One hidden turn or mirror swaps the rows below in pairs. Which row is each named row swapped with?
j_664: [-12.9  10.8   2.1  18.2 -19.6 -11.3  -3.7  -6.6  20.2  -2.8  25.0   0.4
 -21.0   0.2   1.0   4.3  -7.1 -24.1  16.7  14.0 -30.3  -3.0   0.1]
j_388: [  3.6  -9.4  -9.0 -23.3   1.1  12.6  28.2  -8.4  -0.7  -8.3  -1.2 -11.5
  11.9   7.7  52.0 -25.4  11.0  -6.2   4.6  25.9  10.7 -11.5   0.4]
j_654: [-10.2  26.6 -10.8  18.2 -21.5 -13.2  18.0  -4.5  26.3  22.0  -5.3 -11.7
 -18.8 -23.6  -1.0 -12.1 -11.9  -0.3  13.4   2.8 -26.4   6.6   0.0]
j_164: [  4.8  -9.5  -7.6 -12.9  -4.4  17.6  36.1   4.0  -8.0   4.1   8.2 -11.7
  17.2   3.7  47.9 -31.3  25.4  -5.6  20.9   7.4   2.6  -6.9   3.6]
j_803: [ 13.4  -1.6 -16.1 -16.1  -7.6 -20.8  25.7  -2.0  13.7   9.1   0.9 -15.5
   2.0 -10.0  54.0 -34.6  27.5  -9.0   7.8   0.0  11.0  -3.4   7.1]
j_583: [ 23.2  13.2   5.5 -25.7  -6.3  -7.5  -0.6  -4.9   8.5   1.9 -23.9  19.6
   2.0  16.5  -9.9   9.8  15.8  22.4   1.7 -21.9 -12.8  -4.0 -17.7]
j_772: [ 33.5 -19.7  12.8  32.8  12.0 -15.0  16.6  12.0   7.5  -1.2 -33.8  -8.9
   9.3  15.8  11.8   1.0   4.6   9.6  11.2 -26.4  -5.5   4.1  -2.7]
j_909: [-25.1   8.7  -0.9  26.7 -15.9  -1.2 -15.6  -8.0  22.9  -3.3  -4.5  12.3
 -22.1  -1.1  -4.4  -9.2   3.1 -14.2  20.9  12.5 -22.8   5.4  -3.0]
j_733: [ 17.6  -3.1 -13.2 -11.0  -4.2  16.3  35.7   7.5  -1.6  11.9  20.3 -16.7
   6.0  -4.1  46.5 -14.3  24.2 -19.4   4.9   8.2   5.9  11.8  11.3]
j_7: [ 21.4  19.7   6.3 -25.4  -7.5  -3.3  -3.0  -0.2   5.4   5.1 -16.2  11.9
  -1.1   3.8 -10.0   8.7  14.9  22.7 -16.6 -22.6   5.3 -11.3 -13.9]
j_830: [-15.6  -7.7   8.2  28.1 -17.5  -3.5  -8.3 -31.2  15.5 -14.5  10.9   0.1
  -7.8  -3.4   4.1  -1.1 -15.1 -15.2   0.0   2.9 -34.0  -0.9  -1.9]
j_326: [ -3.8  27.4  -6.6  15.9 -19.8   8.5   8.7  -1.1  22.9  -6.8  17.4   8.9
 -15.4 -24.0   3.5  -1.5 -18.2 -14.5  15.0   3.7 -14.5  -0.3  19.1]
j_493: [ -6.3   3.9   6.7  21.8 -28.4   3.7  -3.8 -15.3  14.4   1.1  11.1 -13.8
  -5.2 -15.7 -12.3  -9.3 -12.8  -9.2  11.7  21.9 -30.8   5.4   3.4]
j_601: [ 25.2 -21.5  17.3  22.3  15.9 -20.1  13.5  19.0   9.3  -6.0 -27.7  -0.4
   6.8  21.2   8.2  -3.0   1.0   3.3  -2.0 -30.9  -2.6  11.9   3.7]
j_461: [ -5.3   7.6 -17.7  25.1 -19.3  -6.8   1.9 -17.1  11.6  -6.6   3.7 -11.5
 -19.7 -11.7   9.7   3.6 -20.6 -17.1  13.5  -5.3 -41.8   6.5  10.0]
j_850: [-17.5  13.4   8.7  18.8 -19.3  -7.4   0.6 -15.8  15.2 -17.8   9.8  -5.6
 -16.1 -17.0   1.1   6.1 -19.8  -6.6  16.9   5.6 -22.0   2.5  16.9]
j_885: [  7.5  10.6 -16.0 -12.4   0.1  13.0  34.3   5.2  14.1   1.7   7.1   0.4
  14.1   9.0  49.5 -21.5  17.5  -5.1  -0.6  33.0   0.7   3.4   2.4]
j_829: [ -2.5   0.9   7.1  14.7 -21.7  -9.3 -14.8 -26.3  12.7 -23.9  10.6  -8.5
   3.5  -3.3   0.7   6.8 -10.4  -5.2  16.0   9.5 -35.2  10.6  13.4]
j_868: [  4.3  -6.7   0.7 -17.9 -12.1   0.5  19.2   4.4 -14.6  11.2 -12.4  -0.9
  -0.9  19.9  52.1 -16.5  33.3 -15.2  11.0  25.4   1.8   5.3  -8.3]
j_874: [ 20.2  14.1   7.2 -27.6  -5.8  -4.0  -0.4   9.9   3.0   4.7 -14.7  10.5
   0.6   7.7 -13.5   7.4  20.0  24.1 -13.3 -16.5   7.7  -0.5 -18.0]
j_647: [ -1.7 -20.6 -17.2 -21.0 -20.0  12.2  30.7  -7.4 -23.6  -3.7  -9.3  -8.7
   9.8  19.6  43.4 -12.7  12.8   3.4  -1.3  18.0  -5.7  -3.7   4.1]
j_682: [ -6.6 -17.7 -12.4  -3.6  -7.0   9.6  45.7  -7.0  -8.3   8.5  -2.5  -3.1
  -2.3  -5.5  56.0  -8.7  23.3  -5.5   2.0  19.3   2.5   9.4  -4.6]
j_898: [ -4.3  21.8   2.3  16.9 -12.5  -6.1   0.1 -16.6   9.8   6.6  25.5   5.6
 -11.7 -11.9  -9.5  -9.1 -18.4 -10.1  21.1  11.2 -26.2  -0.5   5.5]
j_915: [  0.9 -10.0 -12.9 -12.4 -16.7  16.1  41.1   3.9   3.2   1.9   0.1  -2.8
   0.3  21.2  48.6 -15.3  29.9 -10.2  17.0  20.9  -3.3  -4.4   6.9]
j_666: [ -5.5  16.3  -2.0  18.1 -20.2  -5.3  -9.1 -27.4   5.3  -9.5  16.3   3.9
 -22.7 -24.0  10.5  -2.2 -17.8   5.0  17.7   2.0 -22.0  -2.4   9.8]
j_192: [ -4.8   3.4 -12.7  35.6 -38.5  -1.4  -3.4   8.4  11.2   5.5  15.3   7.8
  -9.6  -3.1  -6.1   7.7 -11.8   5.2   0.8  13.2  -3.5  -2.7 -13.2]
j_506: [  2.7 -15.1  -9.6  -7.5  -4.7  19.1  33.6  -9.7 -15.6   7.5   7.1 -24.2
  -0.7  -1.1  54.8 -19.2  21.4   8.6   9.8   4.1  -1.2  11.3   0.2]
j_714: [ -5.6  14.5  -6.6  22.9 -17.0 -17.3   1.1 -27.7  15.3  -7.9   0.8 -14.3
  -3.2 -10.1 -14.3  10.8  -4.3 -20.2  21.4  17.7 -18.8   2.5   3.8]
j_783: [ 20.8  13.2   0.2 -28.7   0.9 -10.5   0.6  10.4  15.3  13.7 -24.7  18.0
  -2.5   6.5  -9.6   7.6  15.8  15.9  -8.6 -23.8  -1.9  -3.7 -14.3]
j_315: [ 17.1 -20.3  -3.1  -0.1 -20.4   9.4  34.1   0.1   6.7  -1.8  10.2   9.2
   0.7  11.1  46.9 -13.1  16.8  -6.9  -4.5   8.0  23.7  -0.8 -28.9]
j_305: [ 34.6 -11.9  15.4  38.3  13.8  -9.1   5.5  21.4  13.9  -6.7 -27.7  -2.0
   7.3  10.8  11.5  -6.6   5.3   9.8   5.4 -17.8   3.4   9.8  -7.6]
j_968: [ 15.2  12.6   6.2 -21.5  -7.6  -3.7  -4.0   0.1   6.9   9.4 -29.6  16.0
   2.7   9.5  -9.3  19.1  17.6  16.7 -11.6 -28.2  -4.1  -7.3  -8.9]
j_574: [ -8.3  -5.2  -3.9 -18.4 -10.6   2.7  44.0 -12.1   1.1  -9.1 -13.8 -25.2
  17.2  12.4  39.8 -10.1  26.2 -11.5  16.8  13.6  17.5   2.6  -0.3]
j_969: [ 19.6  14.2   4.2 -23.5  -6.3  -9.8   2.0  -4.4  -3.6  11.2 -17.4   7.9
   6.9   8.2 -14.1  13.9  16.3  25.1 -11.6 -21.1  -3.4  -8.1 -21.1]
j_996: [-13.0   3.2 -10.8  21.9 -16.8   2.1  -7.5  -8.6  17.1   1.7   6.7 -10.6
  -9.5 -33.2   9.1  -3.9 -15.9 -27.3  12.6  -2.1 -25.6   2.0 -11.4]
j_857: [ -0.5  -3.4 -13.3 -25.4 -18.3   8.7  34.4 -18.3  -2.3   0.7   2.6 -16.3
  -0.6  13.9  55.6 -15.2  22.1  -6.5  -3.6  -6.3  -1.2   1.9  16.2]
j_424: [ 21.8 -15.9  16.4  27.4  13.5 -15.1   3.7  20.2   0.9  -0.7 -25.6 -15.3
   3.7  29.3  11.6  -9.8  10.8   8.2   7.0 -29.0  -0.4   2.7  -3.1]
j_116: [ -3.1  11.4   5.6  19.4 -28.4  -3.0   3.9   9.1  17.0 -12.2  21.0  -9.3
 -16.2 -20.3  -8.3 -21.0  -0.7 -21.7   5.6  17.2 -25.1   2.5   4.6]
j_396: [ 11.5   8.5   6.2 -31.0  -4.4 -14.0   2.6  -3.1   6.9   3.7 -13.6   7.5
   3.0  11.9 -14.2  15.1  17.3  23.9  -9.3 -28.5   2.3  -7.5 -11.1]
j_498: [-21.1   1.5  -4.0  21.9 -29.8 -17.4  -4.4 -15.0   9.7  -5.4  16.6   8.7
 -19.1 -25.2   6.5   2.9  -5.4  -7.3   7.2  13.2 -15.3   2.7  11.3]
j_81: [ 19.7   6.8   1.7 -21.1  -3.7  -6.3   5.2   4.5   3.2   6.4 -25.4  16.8
   8.8   9.4 -11.9  19.1  21.2  18.5 -15.6 -25.1 -12.0  -9.5  -6.5]
j_170: [ 11.6 -14.4 -15.9 -16.6   0.3  14.1  37.8 -13.6 -10.6   2.2   2.0 -20.1
   8.6   3.9  47.4  -7.0  33.4  -5.1   5.9  17.5  -3.2   4.9   6.7]
j_373: [ 26.9 -22.0  15.3  31.1  10.9 -15.2  10.5  12.1   9.4  -9.0 -28.5  -5.6
  10.7  15.5  11.8 -12.8   0.8  12.4   9.6 -29.0   4.0   8.1  -4.9]
j_320: [ -2.3  -8.3  -6.0 -16.9   4.7  23.1  40.4 -15.3 -17.2 -14.7 -12.1 -25.1
   0.6  20.0  38.1  -9.5  18.0  -1.3  -1.4  13.7  -3.8  -7.1   1.6]
j_153: [ 18.9  15.2   8.0 -19.3  -4.7  -7.3  -3.3   5.1   5.6   8.4 -25.3   5.8
   8.9   4.1  -9.0  17.8  20.0  16.8 -13.7 -24.2  -6.9 -12.6 -19.9]
j_363: [ 29.5 -23.7  10.8  20.9  13.9 -15.5   6.5  17.3   5.8   0.3 -33.5  -3.9
   1.8  20.7  10.7  -3.8   4.5   2.0   3.1 -29.8   2.5  15.2  -0.1]
j_657: [ 34.6 -19.4   9.0  32.1  10.7  -8.4   9.0  21.4  11.9  -0.2 -26.5 -10.0
   8.6  13.0  13.1  -8.1   0.2  11.2   6.4 -25.0   1.9  17.2  -5.8]
j_141: [  6.8  -2.1 -13.4 -16.4 -23.3   9.5  31.3 -16.0  -5.2  16.5  -4.7  -4.8
   1.6   9.6  46.3 -24.4  10.7  -3.8  -1.4  16.5  19.8   6.8  22.3]
j_407: [ 31.8 -13.4  17.7  26.3   7.7 -16.4   6.0  25.2  15.2  11.3 -32.8  -5.6
   2.9  16.1  12.3  -9.6  11.3   5.0   3.5 -28.4   0.9   8.3   3.1]
j_196: [ 31.5 -19.9  10.8  22.6  11.8 -17.5  11.7  14.6  12.7  -6.0 -31.7  -3.4
   3.3  23.1   5.3  -9.9   2.3  10.4   5.0 -24.2   7.1  16.6   1.9]

j_857 swaps with j_461
j_424 swaps with j_583
j_803 swaps with j_654
j_81 swaps with j_601
j_850 swaps with j_170
j_315 swaps with j_192
j_116 swaps with j_885
j_498 swaps with j_682
j_141 swaps with j_996
j_868 swaps with j_909
j_733 swaps with j_326
j_874 swaps with j_305
j_898 swaps with j_164

